Every row has a hidden score from 0 to 40. What is each row's score? 20 is about the middle. The score is a weighted sum of the row's numbers plus the product of two more (or one squared), each taken from its middle value.
  -2.15  -1.41  -0.17   1.34  -1.06   0.46   0.30   0.84  -0.16   0.66  -0.08  -0.92   0.68  -0.02  -1.72   0.50   0.41  -0.88: 20
  -0.77   0.02  -0.55  -0.01   1.15  -1.19  -0.74  -0.07  -0.37  -0.62   1.00   1.06   1.27  -0.86  -0.45  -0.21   0.16  -0.19: 38
   1.68   1.38  -0.23  -1.20   0.54   0.14   0.04  -0.38   0.25  -0.30  -0.68   1.26   0.47   0.48   1.24  -0.17  -0.14   0.18: 19
   0.14   1.25   0.35   1.09  -0.50   0.01   0.64  -0.11  -1.44   0.02  -0.52   0.54  -0.28   1.47  -1.07  -0.35  -0.01  -0.72: 25
  -1.53  -0.42  -2.13   0.62  -0.40  -2.18   0.42   0.60   0.67  -1.46  -0.12  -2.28   1.08  -0.02  -1.69   0.94   0.83  -0.32: 16
   1.98   0.12  -1.36  -1.00  -0.35  -1.59  -0.17  -0.99  -0.12  -1.79  -1.46  -1.98   0.75  -0.92   0.14  -0.22  -0.29   0.33: 19
   1.43  -0.05  -1.91   0.04   0.27  -1.49  -0.01  -0.65   0.51  -0.61  -0.76  -0.81   0.54  -0.20   0.16   0.98   0.56  -0.02: 25
   1.08  -0.20   0.72   0.39  -1.03  -0.50   1.33  -0.73   0.61   1.03   0.04   1.27  -1.57   1.04   1.69  -0.44   1.54   2.27: 25
  -1.99  -1.58   0.59   1.41  -0.97   0.14   0.82   1.16   0.22   1.39   0.91  -0.61   0.83   1.31  -0.46   0.10   0.46  -0.44: 16
  -0.68   0.02   1.62   0.25  -0.99   0.73  -0.05  -0.43  -0.10   0.81   0.25   1.03  -0.61   1.70  -0.29  -1.35   1.09   1.53: 21
   1.19   2.13  -1.31  -0.73   1.50   0.63  -0.19  -0.11   0.16  -0.57  -1.74  -0.81   0.82  -0.03   0.49   0.01  -1.60  -1.72: 15
   0.50   1.28  -1.44  -0.68   1.60  -0.25  -1.03  -0.86   0.25  -1.43  -1.06  -2.94   0.85  -0.17  -0.51   0.41  -2.92  -1.46: 14
   1.07   0.68  -0.61   0.28   1.34   0.50  -0.96  -0.49  -0.12   1.32   0.35   1.50  -0.14  -1.26   0.31   0.32   1.08  -0.67: 20
  -1.68  -0.13   0.32   1.37  -0.47   0.75   0.00   0.79  -0.61   0.42   0.36   0.18   0.39  -0.17  -0.92  -0.86   0.88  -0.32: 16
   0.39   0.07   0.10  -0.02  -0.53  -0.95   0.48  -0.61   0.53   0.17  -1.77  -0.22  -2.02   0.72  -0.72   0.22   0.18   0.61: 37
  -1.22  -0.96   0.90  -0.02  -1.88   0.61   1.09  -0.14  -0.22   0.08  -0.39  -0.20  -0.10   0.15  -0.61   0.00   0.80   0.65: 16
   1.27   0.24  -0.26  -0.20   1.27   0.34   0.60   1.33   0.06   1.12  -0.36   0.78   0.35   1.13   1.98  -0.01  -1.72  -0.88: 22
  -0.75  -1.33  -0.70  -0.29  -0.42  -1.66   0.77   1.25   0.93  -1.06   0.84  -0.62   0.72   0.01   0.19   0.70  -0.03   0.11: 15
  -0.59   0.04   1.40   0.26  -0.88   1.27   0.29   0.35  -0.04   1.54   0.31   0.28  -0.22   0.95   0.27  -0.41   0.13   0.37: 21
  -0.81   0.35   1.06   0.68  -0.63   1.00   0.34   0.85  -0.61   0.25   0.55   0.60  -0.21   1.13  -0.50  -1.12   0.55  -0.08: 13
  -2.16  -2.08   1.51   1.59  -2.30   0.00   1.60   1.48  -0.06   1.50   0.38   0.18   0.27   1.70  -0.96  -0.33   0.63   0.36: 20
  -2.21  -1.19  -0.07   1.18   1.19   0.87  -0.24   3.10   0.00   1.84   2.29   0.09   1.61   1.04  -0.24   0.72  -1.24  -2.46: 25
   0.24   0.26   0.90  -0.26   0.22   1.05  -0.02   0.59  -0.56   0.29   0.01   1.25   0.37   0.02   0.38  -0.28  -1.03  -0.61: 18
  -0.78  -0.55   1.14  -0.42  -1.23   0.04   1.59   0.43   0.30  -0.36  -0.23  -0.33  -1.12   0.12   0.79   0.12  -0.35   1.23: 17
   0.10   0.39   0.29   0.25   0.57   0.23  -0.59  -0.66  -0.15   0.55   0.45  -0.26   0.01  -0.48   0.19  -0.21   0.19   0.11: 16
  -0.14   0.53   1.63   0.78  -1.58   0.72   1.09   0.06  -1.54   0.36  -0.65   0.87  -0.70   0.41  -0.62  -0.92   0.55   0.11: 19
   0.04   0.28   1.33   0.09  -0.55  -0.40   1.08  -0.02   0.19   0.98   1.04   0.29  -1.67   0.31   1.69   0.29   0.55   1.36: 15
  -0.49  -1.35   0.24  -0.44  -0.32  -0.76   0.37   0.72   0.60  -0.12   0.98   1.00  -0.21  -0.03   0.52   0.43   0.88   1.07: 20
  -0.34   0.40  -0.09  -0.24   0.66   0.74  -0.14   0.38  -0.46  -0.79  -0.29  -0.45   0.50   0.44  -0.06  -0.36  -1.89  -0.44: 17
  -0.17   0.86   0.35   0.37   0.90   0.12  -0.89  -0.48   0.15   0.44   0.79  -0.05  -0.34  -0.14  -0.25   0.15   0.02  -0.56: 12
  -0.29   0.76  -0.66   0.15   1.47   0.07  -1.89  -0.83  -0.23  -0.50  -0.19  -0.86   0.17  -0.89  -1.33   0.13  -0.37  -1.60: 16
   0.08  -0.50   0.81   0.27   0.01  -0.05   0.08   0.95   0.00   0.94   0.50   0.24   0.09  -0.68   1.24  -0.47  -0.68  -0.02: 19
  -1.39   0.15   1.45   0.40   0.13   1.40   0.35   1.34  -0.69   0.74   0.50   0.92  -0.07  -0.08   0.17  -0.79  -1.26  -0.59: 17
   0.83   0.33   0.33   0.57  -0.42  -0.84   0.71  -0.03  -0.16   0.68  -0.59   0.61  -0.03   0.49   0.69  -0.74   0.50   0.60: 27
   0.88   1.66  -0.49  -0.53   1.18   0.85  -0.83  -1.42  -0.18   0.18  -0.46   1.40  -0.65  -0.59   0.31   0.33   1.11   0.03: 18
   0.20  -1.55  -0.76   0.01   1.53  -1.31  -0.10   1.86   0.60   0.49   1.57   1.51   0.33   0.62   1.39   0.13  -0.23  -0.12: 27
  -0.62  -0.51  -0.71   0.45   0.42  -0.60   0.22   0.80   0.34  -0.31   0.62  -0.26   0.35   0.11  -0.36   1.14   0.24  -0.65: 13
  -0.10  -0.96  -0.41   0.82   1.39   0.59  -0.89   1.78  -0.97   0.71   0.92   0.40   0.71  -0.46   0.05  -0.33  -2.11  -2.30: 26
  -1.55  -0.99   1.24   0.61  -3.01   0.56   1.25  -0.57  -0.15   0.58  -0.87   0.21  -0.51   1.02  -1.57  -0.77   1.77   1.74: 23
  -1.18  -0.07   0.15  -1.78   0.74   0.23  -1.35  -0.28   1.01  -0.19   0.88   0.51  -0.15  -2.78  -0.23   0.99   1.21   0.68: 28
   0.77   2.02  -0.05  -0.45   0.07   0.13  -0.25  -2.22   0.26  -0.33  -1.39  -1.01  -0.49   0.33  -0.77  -0.06   0.09   0.15: 17
  -0.21  -0.38   0.12  -0.02  -0.29   0.73   0.69   0.00  -0.83  -0.36  -0.84  -0.11  -1.16  -1.51  -0.05   0.32  -1.06  -0.64: 24
  -0.65  -0.54   0.76   0.22  -0.45  -0.33   0.72   1.04   0.41   0.26   0.89   0.58  -1.63   0.41   0.11   0.27   1.01   0.47: 29
  -2.43  -2.08   1.46   1.51  -2.51  -0.04   1.83   1.39   0.20   1.41   0.95   0.25  -0.07   2.05  -0.50  -0.72   1.19   1.27: 24
  -0.47  -1.11  -0.16   0.43  -0.50   0.30  -0.20   0.07  -0.51  -0.41   1.04   0.42  -0.37  -1.57   0.32   0.04   0.47   0.44: 24
  -0.36  -0.30  -0.21  -0.43   0.08   0.61  -0.24  -0.10  -0.43  -0.94   0.44   0.85  -0.45  -1.92  -0.36   0.31  -0.20   0.05: 19
  -0.02   0.77  -1.46  -0.81   0.61   0.57  -0.05  -0.70   0.06  -0.96  -2.11   0.13  -0.76  -1.69  -0.81   0.44  -0.79  -0.70: 29
   0.71   1.83   0.42   0.37   0.05   1.15  -0.10  -1.47  -0.68   0.32  -0.34   1.60  -1.13   0.40   0.02  -0.62   1.38   1.10: 20
   1.04   0.99  -0.60  -1.04   0.59   2.36  -1.34  -0.85  -0.26  -0.20  -0.74   0.09   0.64  -1.06  -0.19   0.31   0.05  -0.72: 11
  -1.32  -1.83   0.92   0.69   1.26  -0.28  -0.24   2.86   0.16   1.21   2.12  -0.27   0.70   0.71   1.18   0.19  -2.34  -1.01: 25
  -0.12   0.03   0.04  -0.33   0.09   0.36   0.25  -0.08  -0.10  -0.65  -0.25   0.43  -0.01  -0.34   0.41  -0.89  -0.64   1.05: 21
   1.10  -0.34  -0.11  -0.49  -0.27  -0.15  -0.26   0.72  -0.13   0.25  -0.20   1.25   0.30   0.56  -0.29   0.11   0.16  -0.07: 27
   0.33   0.22   1.86   0.53  -1.21   0.87   0.96  -0.82  -0.89   0.43  -0.37  -0.34  -1.72   1.02   0.84  -1.39  -1.22   1.27: 24
  -1.55  -1.98   1.16   0.75  -1.97  -0.06   0.64   0.50  -0.25   0.25   0.05  -1.44  -0.36   0.20  -0.71   0.26   0.44   0.61: 22
   1.45   0.01   1.53  -0.33  -0.59   0.21  -0.20  -0.70   0.11   0.63   0.22  -0.41   0.04   0.72   1.16  -0.54  -0.65   0.69: 16
   0.61  -0.64  -2.55  -0.87  -0.13  -1.14  -1.42  -0.92   0.72  -1.66  -0.34  -1.03   2.07  -1.20  -1.77   0.54   1.55  -0.22: 14
  -1.05   0.69   0.51   0.72   0.58   0.23   0.07   0.15   0.17   0.84   0.83  -0.72   0.01  -0.37  -0.10   0.35  -0.34  -1.31: 13
  -0.10  -1.04  -0.08   0.47   0.13  -1.51  -0.06   0.00   0.82   0.32   1.04  -0.31  -0.95  -0.11   0.40   0.69   0.41   0.08: 20
  -1.40   0.34   0.73   0.94  -0.63   0.91   0.02   0.24   0.33   1.17   0.31   0.24   0.08   1.60  -0.58  -0.66   0.46   0.09: 22
   0.47   0.04   0.35  -0.15  -0.50  -0.95   0.08  -0.99   1.04   0.19   0.02  -0.28  -1.37   0.68   0.15   0.45   0.89   1.17: 17
   1.89   1.29  -0.55  -0.54   0.45  -0.38  -0.39  -1.36   0.33  -0.07  -0.42   0.99  -0.51   0.67   0.09  -0.21   1.55   0.36: 16
   0.53  -0.02  -0.01  -0.22  -0.23  -0.56   0.51  -0.19  -0.03  -0.95  -0.22  -1.39  -0.12  -0.55   0.95  -0.22  -0.81   0.82: 16
   0.38  -0.82  -0.31   0.37  -0.34  -1.04   1.20   0.52   0.74   0.36   0.26   0.60   0.14   1.51   0.71   0.60   0.12   0.67: 25
   1.24   0.66  -0.86  -0.11   1.69   0.18  -0.80  -0.10  -0.49  -0.06  -0.79  -0.61   0.87  -1.58   0.42   0.15  -2.00  -2.02: 36
   1.76  -0.43  -0.85   0.18   0.77  -1.32   0.04   0.51  -0.77  -0.22   0.43   0.04   0.58  -0.36   1.21  -0.15  -0.69  -0.51: 34
  -1.23   0.15  -0.99   0.04   1.65   1.69  -1.39   1.48  -0.29   0.69   0.56   0.26   2.20  -0.10  -0.89   0.14  -0.91  -2.59: 21
  -0.72  -0.16   1.45   0.61  -1.07   1.95  -0.31   0.33  -0.21   1.83   0.68   1.54   0.25   1.39  -0.10  -1.37   0.70   0.52: 27
   1.34   0.52  -0.50  -0.66   0.94   0.50  -1.47  -0.68  -0.33  -0.49   0.36  -0.31   2.01   0.60   0.78  -0.77  -0.85  -0.40: 26
  -0.09   0.06   2.15  -0.25  -0.98   0.74   1.50   0.13  -0.68   0.39   0.37   0.52  -1.07   1.35   1.32  -0.79  -1.58   1.55: 18
  -0.77   0.05   2.05  -0.05  -1.10   1.19   0.05  -0.17   0.36   1.06   0.59  -0.50  -0.10   1.08   0.83  -0.85  -0.10   0.90: 14
   0.97   2.52  -0.25  -0.90   0.25   1.03  -0.96  -1.95  -0.76  -1.12  -1.15   0.62  -0.49  -0.89  -1.10  -0.32   1.22   0.29: 10
  -1.18  -0.71   0.53  -0.13   0.51   0.31  -1.14   1.09  -0.32   0.33   1.68  -0.25   0.30  -1.57  -0.44   0.48   0.31  -0.45: 21
  -0.76  -1.12  -0.14  -0.03  -0.27  -0.91  -0.01  -0.24   1.27   0.31   1.06  -0.50  -1.11  -0.24  -0.46   1.44   1.02   0.44: 18
  -1.01   0.19  -0.49  -0.02   1.42   0.00  -0.79   0.77   0.51  -0.01   1.01  -0.35   0.64  -1.10  -0.67   0.87  -0.51  -1.20: 6
  -1.59  -0.41   0.77   0.21   0.60   1.28  -0.20   1.76   0.22   1.29   1.62   0.03   0.87   0.56   0.48   0.45  -0.94  -0.78: 20
  -0.66  -2.26  -0.23  -0.22   0.08  -1.72   0.42   1.36   0.95  -0.27   1.48  -1.21   1.02  -0.25   1.10   0.67  -0.57   0.24: 14
  -0.07  -0.41   1.11   1.80   0.55  -1.30   0.21   1.02  -0.61   1.54   1.08   0.04  -0.60   1.45   0.55  -0.49  -1.26  -0.89: 27
   0.26   0.44   0.63  -0.24   0.13   1.28  -0.68  -0.21  -1.04   0.28  -0.81   1.19  -0.24   0.40  -0.42  -0.85   0.39  -0.11: 24
   0.67  -0.36  -1.70   0.28   1.44  -0.48  -0.68   0.38   0.13  -0.19   0.92   0.42   0.48  -0.05  -0.16   1.24   0.19  -0.89: 17
   1.17  -0.55   1.11  -0.25   0.40   0.42  -0.46  -0.37   0.17   0.97   0.93   0.38  -0.01   0.53   1.72  -0.48  -0.33   0.48: 20
  -0.15  -0.68  -0.19  -0.29   0.84  -0.81  -0.38   0.27   0.05  -0.72  -0.97  -0.77  -1.09  -0.82  -0.14   0.18  -1.37  -0.47: 31
   0.81  -1.54  -0.66   1.70   0.49  -1.96   0.61   1.32   0.56   1.55   2.00  -0.62   0.11   1.59   0.98   1.06  -0.57  -1.31: 28
   0.71   0.28  -1.85   0.53   0.54  -1.71   0.45  -0.28   0.63  -0.37  -0.33  -0.64  -0.25  -0.03  -0.07   1.26   1.12  -0.13: 18
   0.93  -0.16  -0.06  -0.26  -0.44   0.67  -0.90  -0.35  -0.03   0.15   0.45   0.12   1.08   0.72   0.03  -0.77   0.22   0.40: 16
   1.78   0.76  -1.54   0.60   1.93  -1.06  -0.56   0.14   0.16   1.25   0.61   0.11   0.30  -0.60   0.63   1.25  -0.28  -2.18: 27
  -1.23   0.03   0.16   0.11  -2.01   0.03   1.09  -0.15   0.16  -0.53  -1.36  -1.65   0.45   0.61  -1.72   0.09   1.00  -0.06: 9
  -0.55  -0.77  -1.01  -0.09   0.28  -1.18   0.28   0.75   0.48  -0.61   0.73  -0.55  -0.02  -0.83  -0.66   1.90   0.60  -0.75: 10
   0.52   1.18   0.22  -0.83   0.61   0.29  -0.47  -1.32   0.71   0.24   0.39   1.37  -0.23  -1.19   0.51   0.62   1.52   0.85: 15
  -0.68  -0.01   1.74   0.33  -0.81   0.72   0.87   0.79  -0.98   0.87  -0.18   1.28  -0.42  -0.23   0.25  -1.00   0.25   0.16: 17
  -0.70  -0.85  -0.47   0.20   0.26  -1.28   0.22   0.43   0.64  -0.68  -0.72  -1.39  -1.01  -1.26   0.33   0.50  -0.85  -0.37: 28
   0.74  -0.28  -0.08  -0.42  -0.28   0.29  -0.15  -0.20  -0.17  -0.37  -0.57   0.43   0.07  -1.07   0.94  -1.19  -0.42   0.75: 26
  -1.11  -0.70   0.26   0.44  -0.72   0.90   0.57   0.56  -0.18   0.20  -0.15  -0.25  -1.18  -0.42  -0.06  -0.16  -0.60   0.34: 38
   1.36   0.06   0.36  -0.45  -0.70  -0.93   0.00  -0.18   0.60   0.39   0.32   1.53   0.26   0.33   1.04  -0.44   1.52   1.54: 18
   0.89   2.11   0.49  -1.32  -1.01   2.00  -0.67  -2.36  -1.13  -1.07  -2.75   0.70  -0.65  -0.62  -1.37  -1.17   1.40   1.29: 17
  -0.37  -0.57   1.89   0.24  -0.56   0.89   0.70   1.19  -0.33   1.20   0.82   1.38  -0.40   0.77   1.12  -0.80  -0.75   0.73: 20
  -1.07  -1.83   0.36   0.73  -0.27  -1.11   0.55   1.23   0.48   0.72   1.20  -0.44   0.29   0.63   0.88   0.26  -0.60   0.88: 23
   0.01   0.68  -1.08  -0.74  -1.03   0.19  -0.16  -1.49   0.76  -1.01  -1.30  -0.15  -0.28  -0.03  -1.02   0.42   2.14   1.37: 24
   0.65   1.12  -0.14   0.09   1.01  -0.34  -0.51  -0.14   0.17   0.42   0.36   1.34  -0.94  -0.48  -0.28   0.35   1.75  -0.37: 9
  -0.29   0.13   0.54   0.72   0.14   0.74   0.32   0.97  -0.32   0.38   0.70   0.38   0.84   0.24   0.60  -0.86  -1.51  -0.73: 28
  -0.31   1.31  -0.87  -1.13  -0.49   0.78  -0.12  -2.10   0.83  -0.83  -1.47   0.62  -1.40  -1.00  -1.37   1.11   2.11   1.11: 22
  -0.07  -0.02  -0.42  -1.79   0.13   1.11  -0.43  -0.36  -0.34  -2.05  -0.93   0.05  -0.94  -1.94  -0.36   0.23  -0.47   0.09: 32
  -0.18   1.59   0.54  -0.62  -0.28   2.32  -0.54  -1.13  -0.69   0.19  -1.29   1.14   0.72   0.05  -1.12  -0.83   0.38   0.01: 15
   0.73   1.59  -2.07   0.53   1.29  -0.82  -0.04   0.28  -0.39  -1.10  -1.15  -1.32   0.79  -0.68  -1.15   0.63  -1.12  -2.88: 26
  -1.56  -0.12  -1.27   0.67  -1.07   0.69  -0.39  -0.69   0.07  -0.31  -1.24  -1.49   1.02   0.45  -2.77   0.22   1.39  -0.84: 19
  -1.56  -1.41   2.04   0.25  -3.02   0.45   1.53   0.03   0.64   1.43   0.01   1.51  -0.45   2.47  -0.51  -0.76   1.92   2.31: 29
   0.55  -0.71   1.44  -0.91  -0.34   1.52  -0.05  -0.17  -0.39   0.44   1.28   2.43   0.39   0.88   1.65  -1.11   0.16   1.87: 22
   1.21  -0.55  -0.63  -0.99   0.79   0.29  -0.62   0.10  -0.29  -0.52   0.53  -0.77   0.92  -1.05   0.68   0.43  -0.93  -0.98: 12
   0.09  -1.19   1.86   1.12  -0.25  -1.69   0.38   1.16   0.64   1.96   1.99  -0.01  -0.45   1.15   1.80  -0.60  -0.72   0.41: 19
   0.67  -0.54   0.84  -0.20   0.27  -0.02  -0.25   0.03   0.24   0.42   0.66  -0.23  -0.14  -0.44   1.54  -0.14  -0.96   0.50: 17
  -0.54   1.28   0.87  -0.77  -0.43   1.51   0.21  -1.20  -0.37  -0.65  -0.43   0.20  -0.71  -0.83  -0.07  -0.45   0.24   0.71: 11
   0.47  -0.79   0.10  -0.33  -0.33   0.23   0.20   1.18   0.26   0.51  -0.20   0.93   0.49  -0.05   0.40   0.24  -0.26  -0.30: 23
  -1.43  -0.82   2.36   1.35  -2.31   0.27   1.57   0.45  -0.07   1.46   0.77   0.92  -0.13   1.53   0.59  -1.09   1.13   1.71: 23
